In the data rows, the value 128 means zero.
Every row has a hidden score. In each pair, how much higher is the second row's than the first's? 15 means about the same, 30 much higher and 0 much lower. The score is a weighted sum of the row's numbers plus the product of two more (or one squared), each taken from its middle value.
[ 74 111 146 173 149  99  91 171 152 136 136 180  79 161 130 122 164 181
 128 181  89]
[ 91 153 143 179 192 135  98 159 160 117 143 192  67 177 130 143 153 113
 147 160 127]: 17
[ 89 121  64 126 112 124  93 126  95 114 148 121 144 173  90 148 162 209
 163 142 112]
[ 91  86 200 170 129 117 104 193 173 117 142 126 114  96 163 138 141 146
  84 146  90]: 13
[137 167 130 169 208 147 136 126 121  58  83 161 152  81 110  95 140 132
 125  74 153]
[136 140 165 165 136 118 112 115 135  97 139 167  73 125 133 127 139 112
 144 141 139]: 19
[105 115 131 153 204 148 130 170 151 103  84 147 137 114 129 101 130 154
 118  93  80]
[172 129 164 100 100 133 194  95 112 127 133  69 123  71 182 126  95  35
  89  99 194]: 17
[ 66  92 138 153 129 116  94 186 163 110 131 132 165 144 135 131 153 181
 134 125  59]
[206 122 144  82 114 142 122 103 127 225 120 141  75 116  75 126 105 105
 103 161 113]: 16
[ 93  58 143 120 164 135  99 142 181 107  93 136  97 104 145  84 123 185
 139  82  69]
[113  88 173 163 167 142 128 155 187 122  86 180  85 102 138  72 170 156
 127 104  76]: 14
[129  88  93  66  84 136 135  83 114 134 119  78 122 155 127 108 166 157
 148  91 149]
[ 98 126 188 183 185 150  84 170 174 160 151 193  81  98 105 130 113 138
  86 188  51]: 12
[137  64 117  73  29  75 123  98  95 161 175  67 124 165 148 156 146 155
 107 159 147]
[ 67  89 116 148 162 153  95 178 164  90 107 145 112 147 141 106 145 189
 144  95  89]: 15
[152 168  33 104 189 161 118 119  91 161  86 146 181 150  40 149 121 182
 137 118 107]
[107 105 140 142 168 126 116 170 171 109  74 157 109 144 145 116 132 156
 128  95 113]: 20
[ 80 105 103 171 125 134  86 161 123  96 145 130 181 152 103 142 159 191
 119 125  96]
[ 97 138 138 168 100  84 100 149 144  94 177 155 113 169 155 143 149 142
 134 188 138]: 17
[114 168 164 156 181 136 144 155 174  88 108 166  88 106 166 116 122  85
 135 117 121]
[169 104  68  40  82 152 137  91  79 172 115  58 129 117 116 130  90 149
 155 105 152]: 12
[155  79  37  47 116 149 120 138 111 202  72 103 198 116  56 133 143 221
 126  83  75]
[137 100 100  84  61 125 133  97  97 161 149  77 135 125 139 140 125 146
 124 128 158]: 12
[191 165  59  84 150 192 148 103  81 188  89 128 195  92  51 133 140 133
 139 117 114]
[ 63  62 120 153 161 131  99 203 193  70  74 147 138 141 140 105 142 201
 157  87  73]: 14
[ 94 176  94 155 173 122  92 164 167  90 103 192 100 196 113 103 148 145
 161 113 114]
[ 93 124 166 183 152 103  91 163 164 110 144 151 109 133 136 144 153 150
 122 171  86]: 8
[111  66 103  63  64 126 144  91 109 102 137  33 125 128 169 145 114 150
 147  84 164]
[ 97 105 180 192 150 117  84 188 145 113 144 159 144 132 134 135 122 150
 106 146  87]: 9
[142 130 126 129 112 137 121  99 102 107 150 115 138 118 116 120 155 115
 132 114 141]
[170 137  51  78  95 165 141  85  38 184 124  87 202 130  56 154 129 153
 135 119 147]: 13
[178 189  81  79 114 152 149  59  31 178 149  97 175  92  78 158 128 111
 129 141 147]
[162 172 185 149 167 128 161 121 141 126 121 151 118 103 149 109 106  40
 106 135 146]: 3
[119 169 180 178 170 121 139 161 168 122 126 183 125  98 117 120 121  90
 109 149 100]
[ 95 131 104 130 125 122 124 144 139  77 130 140 130 169 150 106 118 133
 175 109 121]: 15
[177 150  90  58 130 138 149  98 114 174 103 119 139 132 100 115 113 113
 146 102 127]
[ 85 109 113 154 130 113  98 148 127 102 131 137 166 149 139 132 155 165
 158 132 118]: 17
[112 178 135 164 174 128 131 149 144  78 116 161 153 139 134 135 152 117
 146 127 120]
[219 163  22  34 139 194 161 107  58 226  64 113 210 116  28 121 144 160
 141  86 111]: 10
[104 108 116 127 165 140 119 162 150 114 105 135 158 148 130 110 136 169
 144 108  78]
[182 123  58  85 161 183 147 143  95 189  66 130 220 103  34 128 153 191
 121  97  69]: 14
[101 141 156 165 182 102  88 167 209  98 104 208  50 184 141  93 155 133
 148 147  90]
[ 95 110 149 148 117 115 107 140 163 117 130 151  80 136 152 105 157 149
 125 131 117]: 15
[ 84 124 110 158 149 103  97 161 133  72 115 148 143 180 137 118 168 171
 164 112 127]
[110 105 175 170 118 115 110 155 142 113 168 123 104 122 149 155 105 127
  98 149 118]: 14
[ 91 113 187 172 179 127 113 164 187  76 124 162  86 104 144 110 117 123
 109 135  90]
[157 140 117 109 111 117 129 100 105 158 141 126 115 133 112 136 100 122
 108 153 135]: 16
[101  95 178 170 140  94  96 170 169 137 138 155 132 117 130 130 154 162
  95 158  70]
[143 130 172 147 192 140 114 156 183 140 108 185  95  98 110 101 115 121
 106 140  82]: 15
[153 132  94 112 153 144 127 121 104 179 108 134 168  89  61 141 134 157
 104 131 108]
[138 118  90  60  69 126 144 102 103 156 143  86 119 165 138 140 130 114
 149 129 159]: 18
[136  53 180  87  80 113 204  86 124 147 131  62 112  42 186 151  85 108
 101  87 156]
[149 164 100 109 171 140 148 109 141  92  89 139 103 137 142  90 105 101
 179  84 157]: 13
[ 88 119 171 170 162 109  95 178 177  96 113 160 157 106 104 154 113 182
 109 132  13]
[163 132 201 115  87 115 213  96 129 125 136  62 160  64 195 138 117  44
 104 109 179]: 21
[146 114  92  89  78 123  95 108  90 196 153 131 120 148  63 126 109 141
 111 159 132]
[116 153 147 160 142 116 129 144 150  80 132 143 127 143 149 117 140 107
 140 123 140]: 10
[115 132 146 162 149 107 113 147 154  99 119 155 109 131 133 102 171 139
 134 120 133]
[ 80  98 152 175 179 125  94 179 183  98 100 180  86 121 111 109 138 185
 118 123  57]: 17
[163  82 149  86  74 138 196  85 111 106 123  35 166  95 198 125  92  89
 128  68 198]
[191 104 154  48  39 127 178  37  78 196 155  51  68  99 169 124  83  60
 115 142 210]: 19
[ 96 133 116 176 139 104  94 166 152  67 124 155 138 167 147 130 148 136
 161 115 116]
[ 90 122 149 159 171 105 118 166 166  71 103 150 130 121 162 121 166 146
 138 105 114]: 19
[ 91 129 129 178 124  67 104 146 133  99 154 138 162 196 155 159 202 168
 142 160 134]
[ 88 109 149 155 117 104 109 159 154 105 148 121 124 143 132 132 150 155
 112 130 100]: 10
[167 110  86  48 119 154 152  95 104 160 108 114  84 128 123  95 109 117
 172  87 160]
[123 135 196 166 178 128 141 166 183 113 115 162 113 102 164 110 156 101
 115 131 117]: 16
[138  92 115  85  41 112 160  82 105 125 147  59 112 126 178 125  89 115
 130 108 182]
[163  91 142  39  40 131 197  53  95 114 134  21 101  87 218 112  95  72
 127  78 224]: 14
[121 134 115 141 148 118 127 147 148  93 108 142 135 167 135 112 142 141
 127 102 135]
[171 130 130  84 111 140 123 113 126 211 119 124 106 107  94 133 128 146
 108 160 115]: 10
[108 121 217 187 135  77 143 118 166 108 157 163 109  81 180 153  62  65
  52 182 102]
[ 99 114 128 160 153 138 106 151 146 111 144 154 125 144 101 116 142 165
 117 138  89]: 13
[ 38  64  92 168 107 119  73 176 140  95 137 137 104 153 138 128 162 206
 137 128  83]
[ 58  88 125 146  67 109  98 158 129 109 188  76 163 182 165 161 159 185
 130 154 113]: 3
[115 135 134 154 190 141 109 145 146 116  96 157 117 119 111 116 129 160
 126 111 102]
[ 95 129 108 149 132 140 102 153 125 101 130 134 139 155 124 136 151 156
 145 115 122]: 15
[ 92 120 142 167 135 113  96 149 135 102 142 161 137 170 129 110 148 145
 129 152  99]
[115 128 132 165 182 152 115 168 146 123 112 166 140 121 109 119 157 143
 125 116  97]: 16
[140  69 157  61  32  94 203  74 114 142 151   8 126 100 231 130  72  63
 122  92 211]
[199  96 168  87   2 116 187  44 106 159 165  62  83 100 155 140  63  88
 106 153 234]: 15
[ 92 131 173 177 156 115 103 159 173 112 144 179  97 132 125 130 125 144
 100 173  91]
[ 92 112 165 188 167 116  85 152 161 123 141 182 103 128 106 135 169 162
 109 164  79]: 16
[100  91 217 178 139  97  84  89 143  86 130 159  19  86 122 117 118 164
 122 136 110]
[137 127 114  95  66 112 133 111 109 160 145  94 117 125 147 124 115 107
 132 134 164]: 8
[178 131  70  70 113 174 131  95  85 170 131 110  98 129 108 118  96 117
 152 125 155]
[ 73  79 172 127  88 108 130 133 154 113 182 103 128  96 165 142  79 136
 136 157  49]: 17
[141 121 108  97 118 138 125 109 128 153 126 134 101 143 124  96 131 138
 148 129 136]
[ 90 129 161 192 128  83  86 157 157  93 169 172 112 155 138 155 147 145
 110 188 119]: 17
[119 111 149 144   0   4 136 138 103 114 195  67 207 187 172 186 187 153
 120 181 182]
[122 167 152 170 211 115 105 167 179  91  98 209  99 150 111  93 141 117
 142 129 101]: 14
[193 121 178  73  42 119 171  62 123 200 181  82  13  95 173 140  79  49
 107 160 201]
[ 75 116 140 164  83 102 115 140 111  92 169  89 153 141 153 172 155 146
 139 167 130]: 17
[105  71 188 140  94  82 130 140 154 154 151 126  85 112 162 150 130 126
  89 162 121]
[111 178 168 186 127  90 115 134 164 122 150 169 107 159 114 114 142 105
 121 188 123]: 11
[121 139 114 148 131 118  90 119 117 115 152 139 104 159 109 129 127 147
 148 169 131]
[137 146  71  83  55  68 119 112  83 167 154  95 167 178 110 168 155 144
 157 148 136]: 16
[125  99  78  96 119 154 114 132 107 140 105 103 170 128  85 131 143 192
 134 102 104]
[169 147 118 103 148 166 117 103 112 153 118 152 103 150  85  80 137 124
 150 119 134]: 15
[153 119  51  88 181 188 139 144 112 170  45 138 197 105  43 115 160 207
 163  57  67]
[ 89 123 141 160 132  89 100 144 164  78 148 146  92 147 152 129 121 142
 123 149 118]: 19
[207 136  41  52 115 172 175  75  35 221 115 107 179  96  53 130 108 118
 122 119 143]
[ 92 116 157 167 146 109  77 144 164  95 147 170  50 171 148  97 119 128
 129 166 123]: 19
[181 181  58  58 128 195 145 103  70 221 103 104 177 110  56 135 145 111
 124 113 132]
[105  69 191 129  44  91 137  93 107 150 200  62  61  88 192 167 117  78
  84 175 179]: 17
[190 210  90  97 140 179 161  75  54 187 123 115 162  91  69 141 109  66
 122 131 172]
[ 80 115 158 176 151  94  66 177 165 101 137 157  75 146 147 134 149 137
 118 142 105]: 18
[174 176  80  84 140 155 157  79  74 177 111 119 206 124  76 140 118 117
 143 109 108]
[ 75 133 159 159 139 106 107 160 169 129 139 167 121 153 138 126 122 141
 101 154  95]: 15
[ 81  69 120 145 121 107 103 175 143 114 128 112 160 136 131 144 142 188
 126 116  86]
[109  89 140 145  93 126 123 117 121 122 165  95 154 103 136 154 111 146
 113 144 124]: 14
[177 129  72  83 107 135 152 117  65 192 106  93 227  95  66 168 159 168
 110 135 133]
[171 153  31  68  90 151 122  93  63 157 131  89 131 163 100 119 120 148
 161 108 158]: 15
[129  45 145 116  87 114 116 144 152 102 138  98 135 111 155 137 154 156
 130 103  89]
[106 148 154 170 156 139 126 151 152 105 145 168 113 137 124 109 135 113
 129 141  99]: 14
[109  85 190 191 112  39  99 119 132 129 159 153  99 112 120 144 168 189
  95 184 102]
[112 128 179 160 148 135 122 169 159 147 122 157 147 106 118 127 133 148
  89 136  76]: 8
[103 121 123 138 115 108  97 152 137 122 147 140 122 155 118 130 146 154
 139 134 103]
[209 194  73  85 161 214 172  50  51 201 121 119 168  81  52 137  93  80
 115 123 147]: 16
[ 95 128 113 162  86 101 125 123 100  84 181 106 170 149 144 149 149 130
 138 153 135]
[144 163 158 104  96 129 196  86  93  95 162  79 111 101 183 148  58  23
 115 126 203]: 17
[ 72  95 121 167 148 113  71 158 132 128 145 135 118 126 104 180 126 174
  76 162  95]
[ 90  94 121 159 178 174 110 154 157  74  83 155 137 124 115 100 102 150
 131  77  92]: 6
[206 143  52  49 109 168 170  85  39 222 116  81 213  99  54 156 133 146
 122 120 128]
[166 157  58  95 109 127 140 133  92 140 106 121 212 137  75 139 138 150
 155 108 125]: 12
[ 80 116  73 128 118 120  75 160 131 105 141 144  95 207 117 117 136 177
 168 140  98]
[168 140 120  83 140 149 146 100 116 181 111 139  89 112 101 104 121 109
 140 130 129]: 10
[ 79 122 132 163  97 108  68 135 139  67 162 129 103 195 157 115 123 167
 143 142 133]
[ 99 107  90 123 111 101 121 115 111 107 136 133 115 165 122 120 149 164
 159 140 131]: 15
[175 110 130  84  17 119 187  44  58 144 173  20 199  56 161 151  92  87
 100 103 237]
[153  81 196  88  58 125 186  78 112 155 168  31  83  71 203 146  69  56
  68 149 186]: 16
[228 229  63  68 121 168 167  42  46 219 136 103 163 107  59 162 113  56
 101 148 183]
[115 100 145 139 139 119  94 130 142 118 130 141  98 131 120 132 129 149
 118 140 131]: 15
[104 149 133 162 166 137 113 151 150 109 130 161 127 124 137 125 138 104
 143 140  91]
[179 184  61  80 131 155 170  66  64 180 103 118 201  98  54 135 165 138
 153 105 110]: 29
[ 93 107 165 137 148 129 139 145 173  82 109 124 120 113 148 109 133 123
 120 103  95]
[138  55 218  86  17 132 187  76 105 147 193   0  95  30 228 175  98  77
 103 127 212]: 26
[ 90 113 137 172 132 118 104 157 139 119 145 143 145 119 111 152 141 174
 108 159  84]
[114 108 127 138 200 154 106 166 171 110  91 179 101 165 120  80 133 150
 161 118  92]: 14
[172 227 115 136 145 144 143 119  92 165 139 165 148 171 109 140 169  64
 163 151 164]
[135 145 134 109  74 100 119 101 108 154 161 113  82 137 136 146  97  93
 136 169 152]: 7
[139  61 153  81 124 110 102 120 160 182 133 123  52 150 155 124 125 145
 111 166  97]
[201 119 107  63 122 137 128  76 120 226 115 136  68 126  96 124 102 110
 116 148 132]: 14
[103 110 121 121 125 109 134 123 139  78 125 121 101 153 164 112 119 137
 174 120 135]
[173 167  60  95 129 167 126  97  54 213 126 128 182 120  31 154 147 147
 117 148 125]: 15
[ 61 107 105 174 114  99  70 160 143 103 158 154 120 195 126 142 159 182
 134 171  74]
[103 125 149 158 166 170 122 149 129 103 105 126 136  83 127 109 126 120
 117 109  95]: 10
[131 134 134 143 169 126 133 126 158 108  86 163  95 129 127  95 164 136
 160  99 133]
[103 147 148 151 111 114 116 167 156 109 159 149 112 178 148 134 125  97
 123 160 123]: 17
[183 187  53  82 140 175 164 115  62 179  84 116 223 131  61 144 119 118
 128  96 140]
[174 126 116  60  57 107 158  56  98 199 158  90 115 122 110 133 101 100
 129 140 141]: 16
[128 119 175 135 125 103 141 130 167 135 137 123  72 111 155 128 138 114
 110 149 125]
[152 183  66 106 104 128 137  75  60 135 142 116 164 162 105 148 140 113
 156 126 191]: 16
[149 156 158 135  79 139 167  81  87 126 175  66 139  75 170 157  55  48
  81 146 207]
[175 167  55  89 176 158 139 105  91 163  87 140 191 130  64 114 136 141
 142  97 114]: 16
[107 144 121 144 122  87 127 150 150  63 121 137 113 172 170 101 146  96
 152  92 147]
[126 187 214 174 168 124 141 145 167 122 145 181  98  81 151 139 127  51
  85 167 120]: 10
[163 108 120  57 151 160 130 148 167 188  88 147  82 143 112  95 106 113
 130 103  90]
[183 171 153  95  69 128 237  52  72 111 143  39 172  82 192 147 100   5
 132  76 255]: 10
[192 110 160  75  43 128 183  42  71 180 164  40 117  59 181 144  80  38
  93 135 226]
[120 127 105 120 102 115  97 114 101 161 171 137 125 170 101 140 148 154
 137 167 124]: 16
[118 125 139 162 100 106  67 153 128 157 174 134 148 153  88 165 160 166
  81 194  98]
[ 76  68 119 130 116  92 104 160 168  98 109 140 116 173 146 115 130 194
 152 115 105]: 19
[ 75 153 103 143 113 146 115 189 140 100 149 118 200 140 141 143 132 133
 111 120  74]
[175 173  49 103 123 145 138  78  59 164 118 112 174 142  95 142 123 130
 158 122 174]: 5
[ 82  39 113  95  95 114  72 144 155 123 141 105  90 183 150 121 136 202
 144 124  86]
[ 78  85 136 136 110 103  93 159 156  87 118 122 123 174 151 124 136 162
 126 116 125]: 19
[157  96 171  98  61 115 195  79 101 119 145  32 140  65 211 150  93  55
 105 107 209]
[163 191  63 106 141 176 149  84  56 151 121 125 159 126  66 133 140  99
 132 123 159]: 15
[184 193  65 101 136 178 141  90  50 163 110 101 211 118  73 147 108 113
 120 117 154]
[192 135 130  84  95 119 164  89 113 205 133 130 108 128 124 106 117  82
 136 131 157]: 16
[ 86 120 144 160 111 114 108 145 122 107 166 118 143 137 133 160 130 143
 113 156 114]
[ 98  97 195 169 140 115  85 151 146 134 149 135 115  88 137 142 142 149
  76 165  78]: 16
[123  82  73  66  84 146 127 101 115 137 136  87 149 164 138 124 129 159
 171 108 147]
[171 134  72  97 166 185 134 125  94 166  74 126 188 101  67 128 119 174
 122  93 104]: 12
[115 118 156 164 184 119 117 156 179 101 106 164 118 122 125 108 104 149
 136 107  99]
[ 71  82 109 169 190 163  60 165 146  85 106 169 121 137  99 101 117 194
 110  97  68]: 26
[200 201 114 103 116 152 217  41  53  90 125  54 175  66 136 163 103  50
 143  92 232]
[113 140 145 135 139 123 114 158 176 119 103 152 125 131 124 120 143 146
 149 127 102]: 2
[ 95  75 133 125 152 142  99 199 174 130 105 142 127 123 126 123 115 164
 117 124  66]
[ 96  40  99 106 140 134  90 177 198 128  76 139 114 169 138 112 149 221
 160 102  61]: 12
[212 203  71  90 121 148 159  70  52 177 124 123 176 110  70 139 138  90
 124 126 178]
[ 87 138 138 169 165 127  87 158 156  82 132 170  83 160 145 111 120 117
 145 130 126]: 16
[192 209  40  89  99 163 154  69  37 184 145 121 217 124  70 136  91 100
 155 131 152]
[170 169  56  80  86 137 159  89  61 174 112  92 200 137  77 156 153 129
 153 108 169]: 20
[163 138  95  91  86  90 125  91  97 175 120 112 142 156 100 142 160 129
 140 156 154]
[ 84  97 172 170 114  99  94 154 140 118 150 132 129 127 144 150 135 150
  90 165 118]: 12
[120 206 142 158 170 123 126 144 162 133 135 166  57 152 143 141 163  93
 171 162 152]
[222 175  72  72 174 191 176  69  58 213  65 129 185  61  49 125 116 114
 111  85 147]: 7
[154 158  75  96 184 171 140 127 118 146  69 148 184  96  67 108 117 157
 151  77  90]
[107 160 152 171 194 143 100 161 181 126 123 194  74 141 127 105 134 118
 138 151  92]: 16
[121  87 103  84  34 135 164  96  72 103 137  15 199 100 182 151  88 122
 132  84 201]
[171 138 100  70 140 161 136  96 109 184 102 129 110 129  83 119 100 137
 149 119 122]: 18
[ 94  49 180 140 104 119  77 162 178 147 152 139  64 133 143 115 134 175
  96 160  81]
[199 161  95  87 165 178 162 108  87 196  94 133 193  84  57 127 129 122
 119 116 102]: 15
[ 70 108 152 171 141 115  80 176 183  73 143 161  66 173 184 109 123 126
 150 132 110]
[ 99 159 126 155 149 101 128 156 171  58 130 166  99 188 157 105 134  98
 177 129 135]: 12
[167 116  68  72 116 145 133  96  95 177 120 112 155 132  79 119 120 158
 153 127  78]
[167 167 112 123 151 122 127 107  94 167 115 146 155  99  67 149 126 134
 103 148 104]: 17
[ 89  86 178 164 115  92 117 164 155 123 138 124 134 108 140 127 143 152
  99 137  98]
[189 164 196 102 110 149 254  76 101 121 113  48 162   1 196 131  67   0
 107  67 196]: 18
[209 212  75  90 120 167 165  71  38 200 150 120 202  97  62 147  93  67
 132 149 147]
[175 163  99  94 119 142 170  73  56 172 118 107 177  95  89 149 152 123
 136 128 171]: 27
[ 79  69 137 150 118 105  51 166 161 109 147 154  57 171 132 121  95 165
 131 153  87]
[128 171 149 145 167 106 126 131 173  94 108 192  60 159 148  86 125  85
 164 128 118]: 8
[154 187  71 139 107 112 143 113  75 135 153 119 228 155  89 175 166 130
 150 151 152]
[113 128 118 137 160 158 114 146 143 116 113 144 134 155 115 113 143 152
 171 118 115]: 12
[110 122 175 151 153 115 144 150 163 100 106 150 125 114 156 124 145 133
 137 135 112]
[ 75  80 149 171  83  94  94 146 127 110 179 112 136 134 154 167 123 148
 102 173 118]: 9
[136 180 143 178 156 105 132 135 131 115 135 163 118 134 113 137 141 105
 125 144 127]
[130 133 174 135 172 146 129 135 172 140 124 182  43 126 139  94 112  88
 135 143 101]: 16
[112 162 131 156 163 128 118 147 143  82 114 165 119 157 130 111 151 124
 163 118 157]
[119 128 158 155 154 105  95 149 172 124 132 198  63 159 121 117 153 141
 137 180  95]: 16
[101 116 140 145 146 105  96 144 169 104 127 150 103 111 131 134 124 161
 113 149 101]
[124 168  91 132 147 141  87 121 117 112 126 155 132 159  84 115 102 139
 142 138 109]: 11
[178 198 113 130 119 111 142  90  98 173 144 154  83 138 102 126 113  83
 108 156 158]
[ 72 103 178 190 127  82  90 172 169 112 158 167 104 164 129 125 156 161
 105 169 106]: 11
[ 75 102 115 132 155 109 118 185 179  57  55 129 151 112 173 101 147 182
 189  55  97]
[150  98  65  82 152 152 122 158 120 170  65 135 171 134  75 123 154 194
 126  78  94]: 22
[185  98 179  79  77 144 247  81  80 122 134   5 190   0 198 157  98  50
  80  73 217]
[112 137 115 127 128 129 141 141 119 120 125 112 162 118 128 144 128 130
 134 123 124]: 13
[112 158 179 193 214 135 127 147 184  93 102 184  98 111 144  97 114 113
 130 114 104]
[ 87 113 160 179 173 126  98 144 151 114 128 167  89 140 122 124 129 154
 112 147  92]: 16
[125  97 162 163 167  88 105 143 181 112 136 168  52 155 135 113 113 162
 138 157  99]
[147 117  97  72  42 117 102  86  80 165 157  76 126 146 125 129 104 142
 128 159 172]: 16
[ 90 116 148 158 205 134 108 166 182  89 115 163  97 119 143 127 132 158
 125 123  85]
[156 124 193 120  79 122 177  88 109 116 165  71 122  62 193 143 105  44
  91 121 190]: 13
[118 166 151 165 177 132 125 155 155  97 137 177 124 129 130 123 135 102
 135 121 119]
[126 136  89 134 114 139 110 137 123  88 132 144 134 174 150 114 155 113
 167 103 151]: 15
[116 102 149 160 133 110 128 156 178 128 119 141 123 133 138 129 144 146
 133 145  89]
[105  43 138 130 114 122 133 171 206  74  85 133 142 159 143 102 111 193
 129 110  94]: 21
[ 78  61 149 138 125 107  91 156 163  95 137 132 108 127 148 112 121 192
 128 139  88]
[123  66 102  62  60 124 121 108  94 188 147  77 102 144 121 129 124 166
 129 132 131]: 17
[106 133 161 159 132  97  70 138 156 131 150 181  50 166 125 114 149 154
 132 175 109]
[157 132 113  62  47 121 195  57  92 108 140  52 114 140 208 115 110  56
 170  81 241]: 14
[107 124 125 166 144 113 120 166 143  88 124 139 183 138 116 127 154 171
 138 122 111]
[152 145 155  86  82 134 237  61  98  99 114  34 198  79 203 146 109  27
 120  41 241]: 19
[109 153 175 154 155  82  97 174 163 136 114 165 116 112 146 135 167 111
 102 138  95]
[162 202  76 116 101 121 163 102  69 176 140 126 195 133  87 158 138 126
 151 155 157]: 16
[109  99 127 141 134 105  97 139 155 126 123 151  97 164 134 116 135 163
 140 143 113]
[ 66  95 135 156 159 120  84 165 175  99 123 160  88 163 138 115 157 182
 137 130  87]: 18
[190 163  73  83 122 140 165  48  88 136  93 123 103 141  90 113 123 136
 162 102 188]
[134 123 160 148 161 116 119 153 139 126 134 130 127 147 125 161 136 126
 106 146 137]: 14
[ 67  80 142 150 113 108  73 155 164 110 146 149  56 168 169 105 133 162
 143 156  99]
[ 94 113 153 145 137  88  79 151 161 124 142 166  72 162 136 102 149 155
 131 156 110]: 15
[100  61 186 153 132 100  72 168 186 154 131 168  61 134 132 126 144 158
 103 167  61]
[ 99 124 103 144  81 111 104 115  94 109 160  96 156 166 132 162 116 137
 111 153 150]: 17
[196 178  53  61  95 170 159  72  42 193 126  82 188 106  78 147 116 109
 138 104 177]
[104 100 122 131 120 140 152 151 140  89 111  91 185 102 150 129 136 152
 143  80 128]: 14
[160  91 173  93  71 121 208  90 117 152 139  51 114  68 179 141  91  82
  98  99 176]
[ 80  97 160 140 147 121 101 167 166  92 126 122 110 124 146 143 132 142
 110 125  95]: 19
[115 164 139 169 162 130 146 138 143  78 122 134 149 126 132 123 127  94
 127 118 139]
[123 174 145 168 160 121 156 132 172 126 108 188  71  99 125 125 150 107
 115 143 105]: 21
[ 75  82 155 179 146 137 104 183 166 114 121 147 138 120 143 147 148 174
 103 144  85]
[160  95 187  99  49  95 172  78 119 116 151  58 116  78 202 140  65  52
  77 115 210]: 19
[111 140 134 138 169 117 142 169 159  73  80 135 153 133 148 121 158 150
 172  79 103]
[ 95  77 126 134 109 122 103 143 150 122 137 111 111 139 144 126 129 169
 135 132 104]: 11
[103 123 141 161 169 102  97 148 171  85 115 188 101 152 142 114  87 139
 105 137  68]
[111 161 134 169 179 117 135 151 145  82 117 164 124 119 131 119 141 122
 145 131 111]: 5
[163 160  89  79 109 134 124 102 103 186 136 137 122 126  96 123 114 104
 140 155 130]
[ 87 125 160 183 126  74 122 147 152  83 151 128 137 119 146 175 127 131
 104 168 133]: 16
[ 99 121 147 166 145  93 127 145 131  98 143 114 150 109 147 160 159 130
  91 151 119]
[121 145 111 157 137 111 119 139 118  75 120 133 136 157 143 121 147 132
 142 106 156]: 14
[118 173 114 159 180 140 122 158 140  97 114 157 159 124 109 123 140 116
 128 121 115]
[216 244  26  61 100 157 182  50 102 174  90 141 151 140  35 129 228  93
 120 162 161]: 23
[137 158 116 161 205 138 112 166 164 101  73 209 122 131  94  88 142 138
 136 115  85]
[203 211  42  79 108 156 183  62  32 158 133  99 217 146  90 150 128  79
 152 113 204]: 16
[115 108 150 152 215 181 109 166 165 121  83 161  96  81 105 104 126 165
 104  96  78]
[202 123  80  39 107 159 176  85 100 166 107  80 152  98 114 125  84  82
 172  90 163]: 16
[183 156 153  72 104 122 199  69 105 145 125  80  96  60 169 147  88  32
 113 120 197]
[127 119  62 107  82 133  89 128  91 177 150 118 150 174  77 157 131 178
 133 163 127]: 13
[123  86 121 104  21 107 179  60  70  54 164   8 158  93 225 161  32  73
 138  76 242]
[195 188  56  88 152 177 143  94  66 183  96 139 193 142  51 126 144 128
 140 102 142]: 16
[ 97 110 128 150  93 110  98 137 128  94 178 112 141 149 169 154 142 166
 131 125 121]
[100 130 143 149 125  98 110 142 133 127 163 140 129 160 127 152 123 106
  96 174 135]: 19
[203 142  55  60 140 185 143 109  75 192  66 116 212  91  38 131 127 155
 123  83 117]
[164 171  99  91 182 191 155 137  91 174  83 144 171  90  44 114 155 146
 111 112  95]: 17
[132 156 133 110 107 120 137  82 110 145 156 122  97 139 145 130 107  81
 129 149 177]
[117 108 116  85  88 161 148  72  95  99 143  35 148  93 203 123  84  83
 150  65 194]: 12
[ 94 139 119 152 136 126 122 158 143  88 137 145 123 136 126 128 128 132
 146 120 107]
[127 104 167  99  75 131 187 100 106 111 153  64 132  90 208 101  71  36
 123  63 196]: 14
[114 157 148 161 143 138 137 152 154  90 115 149 126 131 146 132 120  94
 126 124 131]
[110 152 168 166 110 125 166 132 134  93 143 127 163 119 166 132 122  72
 125 114 150]: 12
[106 149 164 190 171 101 113 177 162  87 129 171 142 136 130 142 140 124
 122 144 111]
[123  79  73 111 143 150  99 160 128 165  89 138 201 161  54 112 176 233
 154 104  47]: 13
[ 79 115 123 143 139 111 104 155 153 108 123 141 100 174 130 122 129 160
 150 139  99]
[ 80  75 171 158 148 134 122 157 162  81 117 132  96  88 150 128 105 166
 110 102  94]: 16
